In each game, the first row plays the second. By how much does the first row win? 20 means about a draw, 40 a big win and 0 a big loss. Wins can go round in a circle. Each row has two weighted sums of its numbers, A and B, taken from their middle values. A row wins by its A times the other's B, less its B times the other's A.
[-0.32 1.07 0.46 -0.41 -0.64 0.31 -1.22 0.20 0.17 3.01]
[0.13 -0.23 0.14 0.36 -0.27 -0.86 -0.01 -0.58 0.93 0.91] ~ 24
[2.18 -0.30 -0.39 -0.07 0.83 0.44 1.33 0.91 -0.90 -0.56]
[0.85 -0.80 -1.40 1.46 -0.02 1.01 1.35 0.02 -0.13 -1.53] ~ 21
[0.50 -1.56 -0.98 -0.70 -0.26 -0.20 1.42 0.96 2.41 -0.86]
[0.38 -2.51 0.33 1.24 0.06 0.97 1.34 -1.41 0.40 -0.60] ~ 9
[0.20 0.63 -0.86 0.53 0.82 -0.35 0.89 -0.16 -0.05 0.38]
[0.43 0.17 -0.06 -0.07 0.27 -0.14 0.33 0.24 0.26 -0.72] ~ 22
[-0.50 0.92 1.45 -0.55 1.52 1.08 -0.57 -0.92 -1.33 -0.78]
[0.12 1.52 0.52 0.26 0.08 -0.19 -0.41 0.15 0.04 -0.03] ~ 13
[0.42 0.63 0.11 0.57 -0.09 0.13 -0.03 -0.18 0.06 -0.67]
[-0.41 0.50 -0.67 -0.19 -0.67 0.91 -1.40 0.01 -2.12 -0.60] ~ 18
[0.14 0.09 0.48 -0.04 0.42 -0.26 -0.78 1.46 0.39 -0.56]
[0.85 -1.78 -1.31 0.28 0.33 0.09 1.48 0.92 0.73 -0.37] ~ 16
[1.12 -0.89 0.92 -0.79 -0.92 -1.58 1.50 -0.44 1.36 1.28]
[-0.81 1.80 0.66 0.48 -0.43 -2.33 -0.57 0.43 0.69 -0.31] ~ 27
[-1.98 0.48 2.87 -0.70 0.26 0.66 0.44 -0.77 -0.30 0.80]
[0.31 1.31 1.48 -0.21 0.01 0.24 -0.28 0.38 -0.63 0.54] ~ 9
[2.02 0.84 0.55 0.32 0.01 0.80 0.63 0.80 -0.51 -1.79]
[-0.26 -3.03 -0.84 0.93 -0.26 0.95 0.19 -1.06 0.01 0.68] ~ 20
[0.89 0.74 -0.14 0.14 0.27 0.47 -0.20 -0.44 -0.03 -1.48]
[1.59 -0.16 -1.14 1.34 0.49 0.40 -2.02 -0.08 0.24 -2.26] ~ 26
[0.32 -0.31 -1.68 0.79 -0.17 1.17 -0.18 0.14 -0.55 -1.48]
[0.89 0.29 -1.45 -0.06 0.06 -0.11 0.61 0.56 -0.28 0.26] ~ 16
[-0.98 1.15 1.46 -0.56 -0.02 0.36 -1.66 1.38 0.69 0.96]
[-0.61 0.56 -0.25 -0.13 0.53 -1.52 0.09 0.01 -0.28 1.03] ~ 20
[-0.30 -0.30 0.09 -0.79 -0.34 -0.63 0.40 0.06 1.33 1.41]
[1.02 0.92 -1.33 -0.48 -0.02 0.80 1.33 0.94 -2.21 -1.62] ~ 27
[-1.06 0.25 -0.05 -3.06 -1.20 -0.56 -1.26 0.14 0.45 1.24]
[-0.08 -0.39 -1.06 -0.02 1.38 -0.51 0.39 0.51 0.04 -1.52] ~ 25
[-0.60 -0.01 1.23 0.21 -0.13 0.12 -0.12 1.63 0.22 -1.15]
[1.00 0.78 1.53 0.91 -0.09 -0.26 0.41 -1.59 0.45 0.38] ~ 31
[-1.65 -1.03 0.36 -1.30 -0.39 0.77 -0.32 0.01 1.06 1.11]
[0.15 -0.70 0.42 0.35 0.12 -0.88 -0.33 0.32 -0.05 0.22] ~ 20
[-1.14 -0.34 1.86 0.77 0.53 0.13 -0.55 -0.80 0.40 -0.59]
[-0.41 -2.09 -0.58 -1.32 -0.19 -0.79 -0.16 0.52 0.73 1.79] ~ 23
[1.73 0.23 -0.35 0.67 -0.04 0.98 0.37 -0.18 0.49 -1.00]
[0.97 -0.71 0.60 0.07 0.06 1.29 0.70 -1.53 -0.07 -1.14] ~ 25
[0.31 0.02 -0.38 0.30 -0.20 -0.30 -0.25 -0.02 0.28 -0.11]
[1.28 0.20 0.24 0.67 -0.50 -0.01 1.09 -1.71 1.72 -1.11] ~ 17
[-1.56 -0.60 0.30 -0.61 0.99 0.90 -1.04 0.96 -1.00 0.67]
[0.17 0.06 -0.14 -0.67 -0.04 -1.30 0.37 1.47 -0.39 1.46] ~ 14
[-3.15 1.78 1.27 1.19 0.09 -0.62 0.42 -1.62 -0.31 1.11]
[-0.93 0.75 0.60 -0.73 -0.38 -0.16 -1.48 -0.23 0.66 0.74] ~ 17
[-0.45 0.14 -0.39 0.71 0.01 0.37 1.34 -0.76 -0.41 -0.52]
[-1.09 -0.07 -1.27 1.02 0.23 0.62 0.46 -1.22 -2.06 -1.60] ~ 25
[0.78 0.48 0.94 -0.69 -0.22 -1.13 0.71 -0.09 0.64 0.60]
[0.54 0.30 0.64 -0.70 1.44 -0.50 1.32 1.87 -0.42 0.28] ~ 16
[-0.98 0.21 0.59 -0.01 -0.28 -0.47 -1.13 0.64 0.53 0.22]
[-0.82 0.34 -0.13 -1.23 -0.15 -0.14 -0.47 -0.54 -0.30 0.58] ~ 15
[-1.18 -0.41 1.09 -0.59 -0.29 -1.48 0.49 -0.29 1.38 1.41]
[-0.60 1.48 0.22 0.02 0.33 0.31 -1.64 1.23 -0.02 0.09] ~ 12
[0.58 0.28 0.37 0.43 -0.48 -0.32 -0.05 0.03 0.72 -0.02]
[-0.47 1.52 0.67 -0.66 -0.37 0.01 -1.25 0.54 -1.65 0.58] ~ 19
[0.03 0.53 -0.34 0.40 -0.76 -0.12 -0.05 -0.22 0.28 1.12]
[2.31 0.05 -0.01 0.49 1.13 1.13 1.90 0.66 -0.75 -1.74] ~ 23
[0.34 1.10 -1.07 1.39 -0.24 0.71 -0.02 -0.03 -0.31 -0.45]
[1.60 -0.73 -1.61 0.24 -0.99 -0.84 1.64 -0.94 1.05 0.40] ~ 15
[0.67 0.34 -3.77 0.68 -0.17 -1.15 -0.05 -0.47 -1.51 1.63]
[0.33 -0.35 0.02 1.03 0.18 1.15 0.71 -0.33 -0.63 -1.16] ~ 26
[1.29 -0.49 -1.07 0.34 0.27 -0.39 1.45 0.15 -0.39 -1.43]
[0.77 0.03 -0.73 0.83 0.09 1.37 0.61 -0.56 -1.73 -1.62] ~ 20
[-0.58 1.02 -1.37 0.26 -0.49 -0.53 -0.45 -0.46 0.79 -0.11]
[-0.69 -0.22 0.11 0.19 1.12 1.40 0.86 -0.37 -1.24 -0.56] ~ 20
[1.11 0.48 -0.12 0.48 -0.69 -0.24 0.56 0.01 -0.04 -1.58]
[1.03 -0.18 1.62 -0.22 0.78 -1.08 1.05 0.64 0.94 0.89] ~ 11
[1.28 -0.80 -0.21 1.32 -0.06 1.18 0.49 -0.15 -2.49 -1.89]
[-0.70 0.87 0.74 -0.41 -0.34 -0.46 -0.67 0.02 1.22 0.65] ~ 21
[0.25 -0.17 -0.72 0.46 1.89 -0.35 -0.06 0.10 -2.12 -0.10]
[-0.49 0.38 0.03 -0.23 0.51 0.26 -0.32 0.35 -1.24 -0.29] ~ 20
[0.38 0.22 0.33 0.39 0.21 0.39 -0.25 -0.16 0.78 -0.45]
[0.18 0.29 0.26 -0.37 -0.60 -0.84 -0.84 0.23 1.05 0.30] ~ 18
[0.44 -1.29 1.40 -0.08 0.89 -1.29 0.25 0.72 -0.31 0.49]
[1.50 -0.82 -1.65 0.72 0.21 1.23 1.00 -0.57 -1.28 -1.88] ~ 23
[0.71 0.39 -0.39 0.10 -0.42 0.03 -0.09 -0.28 0.39 -0.79]
[-2.20 0.89 0.71 -0.75 -0.64 0.05 -1.86 0.27 -0.37 1.05] ~ 23
[2.37 0.03 -1.66 0.05 0.17 -0.25 1.60 -0.57 -1.96 0.08]
[-0.20 1.04 -1.23 0.45 0.70 0.35 0.61 -0.06 -1.33 0.11] ~ 20
[0.73 -0.65 -1.07 -0.07 0.86 0.04 2.14 1.35 -0.66 -0.76]
[-0.47 -0.40 -2.32 -0.11 -0.33 0.27 -0.10 0.13 0.47 -0.44] ~ 27
[-1.38 -2.36 2.66 -0.35 -0.27 0.51 0.29 0.86 1.74 -0.87]
[-0.26 0.77 0.44 0.45 -0.70 -0.78 0.34 -0.35 1.70 4.85] ~ 7
[-0.27 -0.06 0.33 0.72 0.49 -0.51 0.17 0.50 0.57 -0.79]
[0.70 0.81 -0.74 0.08 1.23 0.49 0.91 0.71 -0.33 -0.99] ~ 21
[-2.86 3.05 2.18 -1.03 -0.66 0.11 -2.02 -0.12 -0.18 1.31]
[0.73 0.34 -0.80 0.41 0.77 -0.25 0.82 0.76 0.38 -0.30] ~ 17
[0.26 1.06 -0.80 -0.01 0.31 -0.21 0.99 0.22 0.92 -1.00]
[0.10 0.17 0.16 0.65 -0.20 0.17 -0.60 0.57 -0.07 2.02] ~ 17
[1.20 0.67 -0.24 0.72 -0.47 0.63 0.05 -0.40 -0.77 -1.33]
[0.80 -0.83 -0.45 -0.12 -0.37 -1.16 0.76 -0.54 -1.16 1.13] ~ 18
[1.12 0.65 -0.32 0.26 -0.18 -0.52 1.12 -0.46 0.52 0.17]
[0.64 1.76 0.50 0.56 0.02 0.25 -0.19 0.39 0.09 -0.89] ~ 16
[-0.23 0.09 -0.88 0.74 -0.69 -0.55 0.59 -0.33 -0.26 -0.25]
[0.44 0.02 -0.78 0.60 0.19 0.69 1.10 1.14 -0.25 -0.60] ~ 23
[-0.63 2.74 1.88 0.35 -0.21 0.20 -0.39 -1.86 -0.70 0.59]
[-3.10 -1.97 1.32 -1.25 0.44 -0.23 -1.55 0.89 0.17 1.23] ~ 12
[-1.25 0.72 0.13 0.19 0.58 -1.27 -1.42 -0.46 -0.01 0.66]
[0.64 -0.15 0.01 0.61 -0.88 0.11 -0.23 -1.17 0.61 0.47] ~ 21
[-0.43 -0.43 -0.84 -0.23 -0.19 0.25 -0.27 0.69 0.12 -0.34]
[0.18 0.29 0.37 0.79 -0.57 0.11 -0.65 -0.70 0.82 0.17] ~ 26
[0.21 -0.15 -0.98 0.58 0.65 0.73 0.91 -0.92 -1.26 -1.21]
[0.72 0.48 0.43 0.20 -0.74 -0.61 0.05 0.40 0.49 -0.21] ~ 22
[0.26 1.31 0.46 0.24 -0.41 -0.20 -0.02 0.56 0.28 -0.04]
[-1.34 0.62 1.33 0.23 0.03 0.34 -0.47 0.27 -1.15 0.34] ~ 21
[-0.36 0.69 0.38 0.03 1.00 -0.34 0.56 0.53 -1.63 0.34]
[0.94 0.51 -0.01 0.45 -0.74 0.90 0.68 -0.39 -1.10 -1.65] ~ 23
[-0.09 -1.70 -1.26 0.17 0.28 -0.16 0.58 0.12 0.80 -0.75]
[-1.27 0.43 1.02 -0.34 -0.18 -0.30 -1.80 0.49 -0.28 1.40] ~ 28
[0.28 -1.70 -0.99 -0.38 -0.31 0.98 -1.13 -0.36 -0.96 0.20]
[-0.96 0.64 -0.89 0.29 0.33 -0.61 -0.49 1.16 -0.10 0.07] ~ 30
[-3.84 -3.88 0.55 -1.39 -0.99 -1.02 -0.36 -1.38 1.87 0.61]
[0.54 -1.40 -0.30 -1.50 -0.06 -0.75 1.59 -0.02 2.03 0.84] ~ 9
[0.18 -0.43 -1.00 1.76 -0.34 0.75 1.11 -1.50 -1.97 -0.89]
[0.45 -0.18 -0.73 0.58 0.72 0.70 0.35 1.22 -0.84 -0.20] ~ 18
[0.13 1.26 0.14 -0.17 0.39 0.29 -0.02 0.05 -2.06 -0.05]
[-0.45 0.40 0.09 -0.45 0.24 0.02 -0.03 1.54 0.41 -0.88] ~ 21
[2.10 -0.67 -1.39 0.46 -0.30 0.52 1.24 -0.71 -0.04 -0.57]
[1.63 -0.43 -0.71 0.44 -0.02 0.55 0.83 -0.29 -0.11 -0.03] ~ 19
[0.55 0.27 -1.11 0.31 0.28 0.57 0.56 0.41 -0.38 0.24]
[0.23 0.50 0.43 -0.14 0.65 0.40 0.49 -0.19 -0.23 -0.10] ~ 23
[0.19 0.75 2.01 -0.28 -0.22 -0.17 -0.38 0.80 -0.54 1.26]
[0.64 -1.50 -0.34 -0.51 0.70 -0.28 0.06 1.09 0.13 0.91] ~ 15
[-0.14 -0.10 2.52 -0.39 0.26 -0.55 -1.43 0.64 -0.88 1.66]
[1.16 0.01 0.40 0.33 0.75 0.26 0.80 0.31 -0.17 -1.07] ~ 24
[1.83 0.86 0.80 0.04 -0.29 -0.12 -1.30 0.36 0.75 -0.91]
[-0.33 -0.63 0.79 -0.59 1.22 -0.09 1.34 0.28 -0.30 -0.71] ~ 17
